One vector is turned by the same rotation once a tick. Each row is the vector after some number of ticks, and that number follows the row.
The counts run from 0 to 455.
[136 136 143 126 115 149 130  99 133 149 138 181 124 122 149 154 114 126
 184 136 144 145 104 136 174 145 138 128 195 127 156  89  92  57 129 154
 105 158 138 144 122 128 114 124 100  86 110 112 164 140 147 125 122 175
 102]
174
[134 147  92  99 129 172 128 130 100 163 139 136 158  91 145 164 161 136
 190 142 110 130 146 152 132 164 134 119 135 138 143 131 102 136  65 112
 131 126  87 157 138 121  99 135 155 160 140 114  81 110 138 165 143 130
 154]
424
[122  98  87 132 117 138 173 131 100 152 135 134 129 128 152 174 176  95
 135 158 113 105 109 163  84 112 151 106  63 159 125 133 138 132 115 136
 148 111 148 157 146 171 139 109 119  94 107  89 131 137 161 161 111  77
 168]
411
[129 110 111 123 139 138 145  93 132 183 102 125 128 133 167 170 147 145
 117 147  98 123 164 152 139 155 114 124 102 179  77 132 138 110 112 141
  77 123 119 112  84  91 179 114 108 131 130 126 166  94 117 115  94  79
 147]
83
[ 95 169 127 102 140 107 107 121 132 158 129 111 132 109 106 143 145 109
 113 162 114 155 106 134 134 165  79 125 113  87 120 114  98 177 120 125
 191 134 129 119 135  83 158 129 105 175  81 106 127 125 129 136 174 178
 132]
320
[120 171 108  55 128 154 126 139 121 120 149 135 109 149 176 105 175 130
 150 121 128 171 132 144 149 129  97 117  97 144 128  69 107 140  75 154
 166 128 136 162 166 164  96 111 141 158 126 123 119  84 164 123 120 144
 126]
234
[ 78 150 141 122 110 144 126  53 120 108 123  95  96 157 149 137 166 123
 126 133 101 171 133 128 148 171 132 100 112 105 140 108 119 154 129 140
 106 137 129 113 130  77 133 148  98 102  71  96 157  98 151 130 127 145
 120]
316
[ 88  97 145 138 157 101 148 130 138 192 121 141 116 102 108  86 105 113
 151 161 156 121 101 122 157 148 122 129 135 118 144 132  69  82 139 116
 138 159  96 149 118 133 127 103  96 116 119  94 126 172 119 118 130 187
 149]
284
[115 134 115  80 140 100 126 140 175 149 141 123  91 162 152  92 149 140
 132  82 115 132 136  78 136 135 110  55 130 108 139 104 127 160 123 167
 134 115 116 138 162 131 111 119 112 115  65 100 143 170 104 101 145 136
 115]
242
[ 92 123 113 141 132 114 123 125 143 134 120 116 101 118 153 172 146 117
 100 105 112 135 116 155  83 147 149 147 101  85 129 126 139 134 185 149
 148 171 161  89 127 133 170 105  81 103  67  84 170 125 167 106 109 139
 140]
199
[112 174  90 111 142 171  99 115 143 154 107 150 137  85 106 171 143 134
 122 146 136  98 148 121 105 186 120 179 128 148  80 114 115 110  99 120
 174 112 101 135 168  58 121 105 140 137 103 149 158 122 123 148 135 125
 114]
189
[115 143 129  63 108 149 121 123 126 117 131 124  91 163 186 124 183 129
 167 106 117 182 139 162 155 104 127 128 111 106 148  88 142 136 108 144
 157 146 146 155 166 141 105 114 111 153 112 105 133 107 195  97 131 163
 136]
235
[ 90 148 104 105  98 148 132 125 125 114 108 135 117 169 181  79 124 119
 150 140 152 147 134 131 125 126 182 118 133 164 137  89 147 126  74 103
 120 160 128 137 176 176 101 116 167 139 153 114 112 114 144 125 130 180
 158]
37
[116 154 103 105 136 124 118 108 140 155 122 131 137 153 116  80 146 111
 126 165 113 144 119  90 129 142 108  58 121 105 139  92  86 161  94 118
 130  74  79 107 115 104 132 164 141 149 107 122 122 141  74 179 162 159
 149]
437
[123 113 132 112 116 122 128 132 159 187 104 141  95 122 130 140 117 143
 123 121 155 118 121 147 114 135 133 140 152 146 105 163 141 112 183  96
 192 155 159 117 127 123 169 100  62 141  87 141 176 171 123 104 156 163
 124]
69
[152 146  83  89 123 115 116 170 160 171 125 144 127 135 149 122 128 125
 131 116 127 106 129 105  82  93 124  85 119 122 104 119 133 162  94 112
 187  85  78 112 141 113 129 129 158 166 146 136 135 172 102 156 181 156
 159]
245
[155 162 101  65 122 119 132 120 146 198 104 143 132 161 132 126 148 131
 110 133 102 100 125 128 163  89  84 110 121 132 114  68 142 166  84 143
 138  86 136 129 146 125 151 146 100 159  83 112 146 125  92 141 177 137
 124]
47
[116 134  87 127  98 143  95 136 147 144 111 140 129 151 142 156 125 127
  78 109 151 113  93  93 116 114 125 101 116 112  63 114 123 111  93 140
 178  84 109 120 137 139 117  90 119 124 124 139 202 126 133 135 130 112
 184]
375
[ 88 145 119 110 160 192 128 108 136 138 118 155  84 127 175 111 133 106
 173 156 140 141 143 181 129 119 124 144 118 157 137 120  46  83 135 145
 123 122 132 149 136 121 130 122 118  79 166 134 145 142 141 144 105 127
 141]
291
[151 142 130  80 116 120 121 107 149 185 118 154 118 168 134 104 151 127
 104 151 132 102  96 134 170  91  99 128 115 122 138  70 131 147 103 116
 181  95 131 140 141 132 138 131  80 177  94 121 150 143 119 123 177 194
 127]
48
[ 81 123 111 142 153  91 148 141 130 162 128 145 138  63 123 151 126 104
 120 165 108 135 144 131  79 184 123 138 127 134  57 132 136 129  94 112
 156 134 102 107 124  88 163 110 154 137 162 120 111 127 136 150 141 164
 168]
208
[ 34 110 126 112 100 132 123 124 122 112 139 114  96 119 179 117 136 137
 151 151 142 148 130 109 151 134 162 154 115 147 103 115 111  68 131 124
 124 132 148 139  95 124 127  87 120 118 155 119 150 120 167 107  81 184
 137]
272
[144 159 131  61 141 115 137 151 174 171 146 175 120 117 137  84 118 119
 141 129 142 159 111 119 152 126  61 127 160 147  98  85 105 102  96 161
 166 134 124 149 165 142 109 126 118 139 127 139 143 158 104 128 134 190
 111]
364
[160 123 120 106 107 137 127 113 182 139 157 170  96 164 186  98  97 127
 130 113 146 153 105 123 132 140 150  66 157 157 114 107  97  78 125 155
 113 126 113 114 101 170 113 144 114 107 125 124 181 121 118 137  89 134
 165]
371
[137 171  88 116 100 113 124 190 124 149 171 125 153 123 180 129 137 130
 162 142 148 160  94 152  98 150 146 122 117 137 134 135 104 152 136 114
 180 132 151  96 103 179 153 132 145 168 153 134 118 166 128 164 122 176
 135]
135
[127 103 123 149  96  91 157 131 127 146 125 155 132 131 114  83 169 126
 124 170 181 112  95  95 115 164 182 165 132 176  93  95 143  86 127  92
 147 154 105 124  97 121 118  95 127 151  87 130 147 143 141 133  95 169
 140]
73
[135 143 122 101 128 131 183 128  73 142 131 153 133 132 123 125 206  98
 146 169 107 169 142 176 106 144 103 150  94 179  97  78 149 148 111 137
 123 134 140 127 123 134 156 130 146 130 122 121 114 103 171 155 106 107
 124]
214
[127 145  87  90  98 141  81 110 114 153 148 128 145 131 167 150 128 131
 142 126 117 129 108 121 195 154 118 113 165  94  98  82 107 116  75 155
 134  90 121 145 126 173 107 119 147 159 148 111 131  61 156 138 137 144
 157]
42
[ 84 120 110 142 175 140 141 126 118 172 112 145 133 113  81 165 148 127
 133 165 120 126 157  89 132 141 113  61 102 140 145 116  95 148 108 132
  91 123  78 171 140  89 131 113 142 107  85 109 110 125 108 129 154  84
 162]
417
[116 120 147 125 159 175 148 109 131 132 131 163  90 143 139 195 132 131
 124 159 129 157 129 169 110 103 129  83  70 143 144  96 110 137 117 156
 105 146 106 151 150 121 138 111 143  76  95  84 137 131 171 101 133  84
 161]
101
[136 151 111  99  98 130 128 134 120 119 144 154 135 146 168 135 155 162
 178 125 135 150 155  69 127 146 145  86 152 151  78  87 147 122  92 148
  94  94 102 132 102  77 124 128 189 111 131 145 153 153 127 136 130 139
  89]
250
[ 98 148 157 102 116 104 130 126 115 153 160 112 128 124 123  97 163 141
 149 152 138 179 130  96 146 179  98  86 136 139 149 116 114 157 104 113
 144 131  99 133 108  91 131 142 118 165  89 126 103 158 102 136 166 197
 108]
129
[ 72 149 108  92  96 123 147 134 102 175  93  86 129 155 153  64 143 155
 149 147 153 143 146 114 166 145 123 106 157 187  86 162 142 147 112 100
 122 142 132 145 151 153 136 106 130 161 130 151 110 146  93 131 135 147
 118]
148
[111 120 101 122 115 137 120 159 150 161 115 162 112 118 170 157 109 177
 160 169 179 112 153 129 115 116 185 141 100 197 137 128 143  96 151  82
 106 155 120 129  90 106 161 109 154 131 139 130 134 181 102 105 133 152
 110]
268
[139 131 101  78 112 149 133 137 125 131 164 165 135  87 166 200 120 154
 136 145 119 144 148 139 116 122 131  96 106 164 134  80 163 137  61 128
 124 146 117 155 140 143 111 132 176 147 138 107  94  97 138 114 159 149
 142]
232
[145 116 130 101  96  85 160 129 133 187 114 171 149 119 135 144 107 137
 131 135 115 127 103 103 139 104 118  95 176 142  86  90 178 105  55 134
 122 120 106 125 142 110 123 129 138 142 134 120 134 135 116 126 166 186
 140]
362
[146 115 106 131 127 136 146 114 156 167 129 171 130  77 118 168 117 121
 167 136 110 115 142 132  92 160 182  95 151 141 183 126 137  97 126  94
 100 159 100 130 130  96 105 156 124 115  74 105 125 149 103 164 156 152
 148]
305
[ 97 156 105 125 148 112 120 125 135 208  80 152 140 143 111 125  95 137
 109 168 129 124 118 113 183  92  97 109 139 123 104  80  73 115  93 144
 109 103  84 136 132 113 152  99 144 143 127 117 142 128  83 115 151 141
 151]
165
[171 122  99 124 144 127 132 148 148 198 111 172 129 127 116 129 153 148
 152 132 158  67 133 111 119 192 143 151 160 178  80 140 137 106 150 107
 157 116 107 139 105 113 150  98 115 136  81 151 159 158 106 136 141  99
 107]
71
[ 74 123 136 127 101 129 133  54 135 119 128  98 120 123 150 190 145 126
 108 130  69 151 145 119 100 150 140  85 116  90 133 125 167 151 125 130
 115 130 138  99 132  76 160 139 102 108  82  88 159 104 154 142 148 150
 140]
317
[120 122 119 104 130 108 151 146 140 201 129 149 126  95 142 181  93 148
 138 134 124 114 157 108 137 168 129  99 158 159 117 128 190 161 132 101
 121 159 147 148 143 164 161 109 145 149  85 112  83 136 106  98 189 134
 133]
342
[144 170  86 103 120 140  96 146 150 175 139 134 122 164 162 152 125 152
 131 111 137 118 136 109 142 156 138  88 144 133 137 131 129 169 176 140
 132 117 166 132 107 158 178 112 123 119  54 124 152 150  93 128 160  97
  95]
453
[103 152  97 117 140 118 121 112 143 131 158 117 130  98 144 116 163  92
 107 128 120 138 103 130 137 212 109 153 102 119 108  97  90 112 136 164
 171 128 158 113 127 147 122 118  85 116  70  95 159  75 140 150  71 127
 127]
197
